name the system of each run:
Foz, path 1 (9 x 18):
[[-11  19   9  -2  -4 -15  16  44  29  12  -3  20   9 -10  -4 -16  11   1]
 [-19 -11  17  16  22  -6  31   7  28   9  -7   7   3  22   6 -20   7 -21]
 [  0  -7  19  16  -9   4  20 -15  25   2 -31  24 -12  15  17   4 -10   4]
 [ 19  -9 -16   1 -25   8  16   6  27 -11 -28  10  -6 -13 -10 -20  -3   6]
 [  9 -21 -15  25   9   6  31  -3  -5  -7 -14  -8  17  -2 -19 -18  16   0]
 [  9 -16  -7   8   5   9  23  -6 -18   5 -14   0  17  22   3  15 -16  25]
 [ 17 -20 -31 -24  -9   3  -1  -3   7 -12  -3  -8   1  12   6   3 -26   9]
 [ 18 -17 -25  10  -2 -11  -6 -14 -10 -18   8 -18   2 -13   5   1   2 -17]
 [ 22   5  -4  21  -2 -11  -6   8 -31   2   9   3   9 -10  -2  23   0  10]]
Gekog, path 2 (9 x 18):
[[ 28  16 -12   3  -9 -46 -11  15  15   2  18  18 -18 -17   8  -1  -9 -20]
 [ 26  16 -17   3   3   0  -2   8   3 -34  -3  31  29  -5  -3  -6  38  12]
 [-24 -17   2  -3   3  40  23  -9  -6 -20  -7 -14  41   7  12   3  13  18]
 [-36 -19  13  -8  -1   2  18   8   8  27  18 -31  -3   3  18   4 -39 -11]
 [ 13   5  -3   5  -2 -43  -6  26  28  18  14  14 -30  -3  -1  -7 -20 -28]
 [ 36  13 -20   8  -4 -15   4  -1  16 -28 -18  34   9  -8  -7 -20  31   1]
 [ -6  -3 -11 -15  -3  40  25 -19 -11 -25 -11  -6  43  -3   2  -9  16  31]
 [-35 -19  12 -12  -2  31  18  14  -1  24  17 -31   5   7   6  10 -39   9]
 [  1 -12   6  16  -8 -36  -4  35  23  34   2  -1 -36  -1  -1   4 -33 -28]]
takun, path 3 (9 x 18):
[[ -8 -33  10  31  -7  46  16  15  21 -36 -23   9  29   5  10  10  23   2]
 [-30  -3  -3   8   9 -48  16  42   6  12  -4 -15  38  -8  10 -15  35 -17]
 [  5  17  -3  -9  18 -35  32  -7  -5  37  51   2  -8  -1  12  -4 -43  -8]
 [ 16  -6   7  -9  -1  50  23 -27  32 -20   3  34  -9  28  17   4 -36  15]
 [-20 -16  -1   1 -13  20  13   4  40 -35 -44   2  18  -7   0 -35  44  -7]
 [-15  -8  -9  25  -1 -49  30  22  -9  36  -1 -36   4 -36 -16 -27   6 -24]
 [ 25 -17 -10   9  20 -15  25   4 -13  34  21   4 -16  35   0  20 -62   7]
 [ 16  -9 -11 -31  14  21  -4 -27  28 -37 -21  35   7  58  22  -1   0   9]
 [-13   4 -18 -15 -23 -10  10 -32  18 -32 -24 -19  14 -40   9 -45  46 -18]]
Foz, path 4 (9 x 18):
[[-13  20   5 -26  20  18   0  15 -13   8  12   5  21  16 -16  -6   7  23]
 [-31  -6   9 -27   8  18   2 -16  14  -2  18 -17   3  15  23  -4 -14 -10]
 [ -6   2  16   6 -23   1 -11 -28   4   7   0 -12 -36 -24   9   4 -18 -16]
 [ 12  18   5   8  -8  -2 -24   7 -13  10 -14   3 -22 -20 -40  -9  15   3]
 [-16  15   4 -13  26  10  -5   6 -16  -1  -5   1  26  17 -21 -14  34  15]
 [-31   9  15 -28   8  19  21 -21   3   3  16  -4  16  12  27   0 -11  12]
 [ -6  -6  10  -6 -21  16  -1 -17  18   8  13 -13 -37 -18   6  -4 -37 -16]
 [  8  -4   3  23 -11   3 -32  -2 -10   2 -20 -14 -33 -19 -35  -7  13 -15]
 [ -6  24   2  -7  12  -4  -8  -1 -32   5 -22   3  21   6 -25  -6  40  27]]
takun, path 5 (9 x 18):
[[ 26  23  -5 -14   5  13 -13 -16  30 -21  48  24 -33 -17   0 -21 -14 -25]
 [ 10   0  21  50  -9  42  29 -21  -5 -17 -21  21   8 -22  -8   2  25  11]
 [-27 -15  -8  -1  -7  -8  16  49 -13  16 -28 -23  45   0  -8   4  15  26]
 [-21   3  -4 -29  35 -34 -10  10   1  30  38 -20  -9  25   0 -13 -21 -26]
 [ 14  14  22   0  -4   6   3 -51  19  -3   7  30 -37  10  29   9 -29  -8]
 [ 18   1  -8   0 -37  30   7  10  28 -31 -38  24   9 -24  -9 -10  18  23]
 [-12 -10 -15  16  17  -7  10  27 -17   9  -4 -32  21 -16 -43 -33  35 -10]
 [-15 -12  10  11  21 -32   9 -12 -33  42  13 -23  -7  27  11  22 -31  -4]
 [ 16   2  -5 -38 -11  -1 -21  -7  26 -14  -2  27 -12  34  33  21 -34  11]]
Lafom, path 6 (9 x 18):
[[ 32  13 -29  -3  -3 -47  -7  32   6   6  23   9  -8 -19 -10 -11  -7 -15]
 [  3  26   3 -22  43   4  10  -7   0  -2  45  26  16  34   7  -5  -3   2]
 [-29 -23  13  -5   2  48  26 -18   5 -12 -25  -6  29  26  16   4   3  23]
 [-11 -31  -6  18 -39  16   6  19  16   4 -38 -32 -13 -36 -19 -14  -4  -7]
 [ 23  16  -4  13  -5 -38 -19  35   0  28  35   3 -34 -28 -19   1 -24 -22]
 [ 27  23  -6 -17  37 -23   1   1  -8   1  32  43  15  50  20  21 -14  15]
 [-15 -23 -10 -15  21  35  36 -32  12 -28 -29   2  39  39  12 -21  22  16]
 [-34 -32   8  20 -26  43  23  -4   7   7 -19 -51 -11 -44 -26 -27  -2 -12]
 [ 24   7   7  20 -31 -15 -37  43 -15  30  21  -6 -43 -37 -22  33 -40  -6]]
Seno, path 7 (9 x 18):
[[-24  21  -5 -39 -25  -6  31  26  50  -5  31   0  16 -40  24 -32 -11  -8]
 [  1  10  11  40  40   0  30  20   4  19  40   0  -6 -20 -39 -38  17 -34]
 [-22 -31  37  48  19   2  36  13  10  26 -24  13   4  42  19  24 -12  -3]
 [-22 -13 -16 -54  -9   4  25   9  48   2 -31   1   9  32  13 -28 -22  17]
 [ 21  -4 -29   3  -1  -9  21 -21  15   2  -7 -17 -31 -31 -43 -59   1 -24]
 [ 17 -13  19  62 -18  11  29  11 -23  30 -21   4 -13 -21 -22  22 -20  15]
 [  6 -15 -17 -21  -2  20   6  45   0  -3 -26  14  36  39  -9  18  -8  47]
 [ 20 -28 -58 -24  17 -18  -3 -26  -4 -28 -13 -26  15  16 -12 -33  17 -11]
 [ 17 -18  -7  26 -24   7  19 -47 -25   4  12 -28 -18 -37   7  11 -33  -7]]
Gekog, path 8 (9 x 18):
[[-14 -24   9  -7  15   8  31 -45  21  -1 -47  13   1  59  26  -4  -9   9]
 [-35  12  -2 -63 -39  -1 -14 -23  21  10 -16 -30 -24 -20  11 -23 -23   5]
 [ 10  32  15  10 -13  26 -12  33  10  12  38   6 -35 -52 -45 -16 -10 -10]
 [ 30   4  13  65  20  -9  32  19 -19  20 -22  37   4  10 -33   7  19  14]
 [  3 -33 -37 -18  14 -20   7 -37 -28  -4 -54 -24  23  46  -6  -9  12  20]
 [  0 -14 -20 -52 -22  38 -33 -40   0 -21  19 -33 -23  -2  11   4 -43   1]
 [  1  34  40  13 -35  14 -22  37   2  19  31  21 -26 -38   6  40 -28   8]
 [  2   6   8  50  12 -46 -10  55 -23  19 -21   7  20  -5 -25   8  48  -6]
 [ 18 -40 -43  17  37 -14   7 -48 -25 -31 -11 -26  22  29  -4 -18  32 -24]]
gobap, path 9 (9 x 18):
[[ -5   3  -7 -11  -3   3  -2  -8 -43  -7 -24  -3  48  13   8  27  22  46]
 [ 10 -26 -29 -21 -22  19 -34  -8 -23 -21  15 -34   6  -6  10  28 -27   8]
 [ 31  -5 -10  20   9 -23 -47 -12 -15  -4  21  -8 -39  -5 -13   9  -2 -39]
 [ 19  36   5  23   6 -55  -5  30 -14  14   7  29  11 -17  -8   3  30  -1]
 [ -2  18 -18 -25   3 -11  35  15   1 -14  30  14  57  -8  30  -1   9  23]
 [-17 -11  15 -17  10  36  -5 -30   6 -22  40  -5   7  20  44  23 -22 -10]
 [-10 -10  35  26 -13   3 -34  17  21  17  10  -1 -52  -4   7  25 -27 -34]
 [  7   8  -5  20  -7 -47  25  37  33  26  -9  11 -19 -26 -20 -37   4 -25]
 [ -8  26   0 -10  26  -8  64 -21   6   7  -3  24  35   9   5 -38  18  21]]
Dof, path 10 (9 x 18):
[[  0  13   9  -4  24 -47 -36 -23  -4  12  42  -7 -37   7  15   1  -7 -49]
 [ 12  27  30  11  -7 -10 -24 -12 -16  -8 -15  46   7  20  32  48  11  25]
 [-15  18   5 -32  -6  35  -5  42  41 -29   9  24  29  -6   4 -13  21  13]
 [-41   4  28   4  27  -3  16 -19  28  10  22 -11 -15  -2   8 -39  16 -47]
 [-22  16  45   6 -12   6 -11 -40 -21  31 -24   1 -33   8   9  26 -18  15]
 [ 27   6  -6 -21 -30  31 -33  23  31 -17 -19  27 -27   2 -19   4 -18  18]
 [ 14  -1 -10  18   9  -9  25 -10  42 -24 -12  17  -4 -10  -6 -46  34 -31]
 [-29  12  21  11  -1  14  26 -46 -34   8 -20 -22  14 -21  -6 -12  27  14]
 [-11 -15  -2 -19 -14  38 -48   9 -17   4  -7 -37 -23  -3 -32  10 -16   6]]
Seno, path 11 (9 x 18):
[[  3  37  31  26  14 -26   9 -15 -16  17  15  28  -3  -5   9  10  14  -2]
 [-30  21  36 -10  10  28   1 -14   4  -1 -11  20  12  24  13   3  18  17]
 [-31   0   9 -27   1   7 -32  -9  17  -4 -19 -20 -19   6 -11 -25  20 -20]
 [ -7  13  12   6 -14 -39 -21  -2  -9  32  -7 -15 -36 -20  -9  -1  -9 -18]
 [ 14  40  19   0  -1 -19   1  10 -15  29  -1  37  -6   6  -6  16  -9  29]
 [  4  20   6 -13  17  12  -6 -23  -4 -19 -24  26  14  26  -7 -10  37  20]
 [-28  -9   6  -9 -11  10 -20 -42 -13  -8 -29 -35  -7 -10   0 -11  24  -8]
 [-10  10  10 -13 -23  -2 -39   7 -18  25   8 -24 -32 -22 -14  17 -26   2]
 [ 31  31  -1  -1   4 -30 -35  27  -9   7   9  37  -8  11  -7  21   1  10]]
gobap, path 12 (9 x 18):
[[ 50   5 -33  19  27  -5 -16 -23 -43 -17  19  -4  -2  -8 -41  -9  21  -5]
 [  7  11  -1  17  20 -23 -25  23 -44  -9   5  11  43  14   6  33  40  16]
 [ -1  -6 -25 -28 -22 -27 -18  15 -12 -15  22 -19  34 -11  44  33 -11   6]
 [ 21   8  -6  -9   5 -14 -19 -30  -1  -7  55   2 -27 -10  23   9 -30 -29]
 [ 15  29  32  38  15 -10  -8  26   9   9  31  43 -18  -5  -2  15   6 -17]
 [-17   2   5   9  -4 -18  35  48  32  -3   7  15  37 -14  25  -8  17  -6]
 [-35  -5  10 -21   8   4  37 -32  19   3  20 -13  13   6  41 -15 -18 -10]
 [-12   0  35   4   4  31  -1 -12  11  27   8  10 -42  19  -2  13 -43   0]
 [ 10 -23   4  29 -15   6   9  39  39   9 -33  14 -25  -1 -24 -13  -7 -12]]
Lafom, path 13 (9 x 18):
[[ 10 -23 -14   5  -6 -25  -3   5  14  12 -11  -9 -28   8  -1  -3 -26 -20]
 [ 30  11 -17  -4  11 -16  20 -17  -1   5  21  14  -8   3  -5 -12 -22   0]
 [ 12  -1   2   8  23  35  13 -19 -13  -9   5  12   8  20 -16  -2   3  16]
 [ -8 -40  -1  24   1  25   1  -2  -8  -9 -20 -22   7   8  -7   8   6  -4]
 [ 11 -21 -24   8 -20 -17  -8  12  -6   2   7 -28  -6 -27  -4   4 -15 -14]
 [ 29  18 -15 -15   6  -8 -15   8   0  -8  42  17  -5  -5   0   3 -15  -5]
 [  4   3   7   2  21  23  12  -5   6 -23  16  26  27  24  17   7   9   7]
 [-24 -25   0  10  -7  23  26   8   4 -11 -20 -20  32  -6   6  -6  15   7]
 [-12  -7  -5  -4 -21   1  -8  33   3  14   6 -29  -9 -32 -18  -8 -12  -7]]
Dof, path 14 (9 x 18):
[[ -6   3  23  27  23   3   6  28  -1   8  41  13  10  10  13  23  -6 -13]
 [-23   6  23   0   9 -12  19  33  13  30  -4  19   9  26  14  12 -14  11]
 [ -3  13   0 -35   7   2  23  -4  24  13  12  16  -4  20   9 -14 -32  11]
 [ 13  -8   7   9  11  27  24 -31  14 -10  20  16 -12  11  12  -1 -24  -8]
 [ -2 -19  19  37 -14  33  29  10   9   4 -11   7   0  -6   2  13 -13   8]
 [ -2  -5  -2   6 -11   4  27  31  14  27 -14  -6  -8 -11 -29 -20 -17   9]
 [ 17  -5 -20  -5  17 -14  20 -22  -6  17 -10  -6 -15  17 -24 -25 -17   2]
 [ 24 -24 -25   4  -2  16  12 -30 -20 -16 -13  -6  11  14   1   9 -11  16]
 [  8 -28 -21  17 -18  16  11  21  -1 -16   4 -20  20 -24   0   7  -6   1]]

runs to name:
path 15 (2 x 18):
[[-38  38   7 -50  15 -41 -11  31   0  40  19 -13   4   4  -7 -20   1   2]
 [  9  25 -12 -65   8   5  -6  -1  39 -11   3  37  -5  38   7 -18 -20  19]]
 | gobap
path 16 (2 x 18):
[[  3  21   6 -26  -9  26   2  22  -5   7   6  24  18  11  -1  20 -19  47]
 [-22 -26 -19 -30   2   9  -2   9  28 -11  17 -34   2   2   8 -23 -12 -27]]
 | Foz
path 17 (2 x 18):
[[  4  10 -29 -41 -20 -24 -55  39 -11 -21  -5  -8  24  -7   3  16  18  14]
 [-16  17  -9  -9  26 -50  13   0 -15   3  47 -16  32 -15  21 -16  25 -26]]
 | Foz
path 18 (2 x 18):
[[ 18  -3 -22 -22 -25   8   8  12  -3  -5   2   5  16  -4  12  18 -31  32]
 [ 30  -2 -32  -1  10  11  -4   5  -4 -30  22   1  16  -9 -20 -15  15  -5]]
 | Seno
path 19 (2 x 18):
[[ 18 -14 -21   0  42 -33  13   1 -40  21  14   1  26  55   5  26 -20  17]
 [ 21 -13 -19 -28   5  25  15 -66  20 -37  -3  20  -1  33  32  -4 -22   4]]
 | Seno
path 20 (2 x 18):
[[ 33 -22 -29  18 -48  -2 -12  25  17 -37 -12   4   8 -36  15  17   1  -3]
 [  4  28  -6  23   6 -32  24  25 -13   9  21  -1  22 -47 -20 -28  36 -11]]
 | Dof
path 21 (2 x 18):
[[-27 -32   5  20  -7 -24  12  54   3  20   2 -20  27   5  27  31 -14  -7]
 [ 14 -30 -37  10   6 -56   2  16  19  -8  15 -17   4  -2  18 -13  -1 -46]]
 | Gekog
path 22 (2 x 18):
[[  1  -7  19  30 -27  -9  -3  29  22  18   8   2 -32 -27   7  16 -29 -23]
 [ 34  13   2  23  21  -4   6  35   6   4   1  49   2  27 -19   8   3  12]]
 | takun
path 23 (2 x 18):
[[-33   5  14 -17  13 -25  -4  -8   7  24  16 -20 -15   7  12 -10 -12 -23]
 [  2  22  27   6   3  -7 -22 -26   6   7   1  20 -40   4   0   1   0 -16]]
 | Foz
path 24 (2 x 18):
[[-33 -23  10 -24  39  21 -24  10  -6   1  39 -27  11  49  17  20 -19 -14]
 [-14 -17  18   6 -20 -30  -2  15  32  12   5   9 -15  15  57  38 -41 -18]]
 | Dof
path 25 (2 x 18):
[[-28   2  12   1   5  21   9  32   1   9  -5 -11  21  -8 -21 -14  19  10]
 [ -5 -31   0  30  17   2  25  -5   2  19  -3 -21 -13   8 -12 -13 -13 -22]]
 | Gekog
path 26 (2 x 18):
[[ 12 -23  -4  43 -10 -24  -1  40   3  23   0 -12 -21 -19 -18   8 -15 -25]
 [ 17   1 -24  16  19 -54  48   0   0  15  -4   8  18   4  -1 -29  11  -8]]
 | gobap
path 27 (2 x 18):
[[-11 -42 -18  -3  20   0  -2 -34  13   1  -8 -44 -32  19 -14 -35 -11 -44]
 [ 23   3  -3  11 -21   9  16 -42 -21  13  28 -11 -28 -31   7  14 -51   1]]
 | Lafom
path 28 (2 x 18):
[[ 16  -8 -26  25  27 -20  -5  19 -21  -7  22 -21  13 -18 -34 -21  33 -29]
 [-15   2  -2 -23  25   4 -19  -3 -31   2  59 -25  16  11  16  21 -18  -5]]
 | Lafom
path 29 (2 x 18):
[[ 32  54  -4 -13  21  -3  14 -34 -14  -2  57  30  -7 -19 -10 -19  -5   4]
 [ -6  12  29  17  26  43  -8  38   7 -19  28  41  30  23   5  27  21  10]]
 | gobap
path 30 (2 x 18):
[[  2 -32 -16  19  19   7  32   4 -20  15   3 -24  17  13 -15  -3 -17   5]
 [-13 -30  -8 -12  13 -11   0  -6  11  -4  -8  -7  10  46  30  11 -16  -7]]
 | takun
path 31 (2 x 18):
[[-20   8  25  21  -1  19  43 -48 -54  22 -17 -13  26  -8   5  15   2  40]
 [ 10 -47 -20   8  -4  42  -3  31 -27  11   8 -32   6  16 -25  33 -52  22]]
 | gobap
path 32 (2 x 18):
[[-10  12  19   9 -12   7 -21 -11   5   4 -13  -6 -28 -21 -19 -13  14 -15]
 [  8  22  10  20  12  -3   6 -21 -28  14   5   3 -10 -15 -23 -10  12   3]]
 | Gekog
path 33 (2 x 18):
[[ 21  12  -8   2   9  18   8 -46 -50   9 -35   4   1  13 -39  -3   8  45]
 [  0 -36   0  24  17  18 -42 -27 -19 -13 -28 -30 -30  21 -32  -4  22 -28]]
 | Lafom
path 34 (2 x 18):
[[  7 -39   2  39   2  -9 -10 -20 -32  10 -43 -16 -10  27  -3  29  -3   0]
 [ 18  -4 -34 -33 -10 -46 -39  19  -8 -11 -16   0  15  23  15  20   0  12]]
 | takun
path 35 (2 x 18):
[[  2 -12  -5 -22   1  43   7  45  49  -8  -9  20  -3  24 -24 -19 -16  11]
 [-24   4  20  17  31 -15  17 -19  14   9 -24   1 -10  13 -18 -43  42 -27]]
 | takun
path 36 (2 x 18):
[[-27   5  17   5 -17  15  12  38  36  -2 -11   1   7 -29  -8 -24  22  -8]
 [-22  -6   2  13  23 -30  13  33 -12  35   0 -23   7   5 -24 -16   8 -12]]
 | Seno
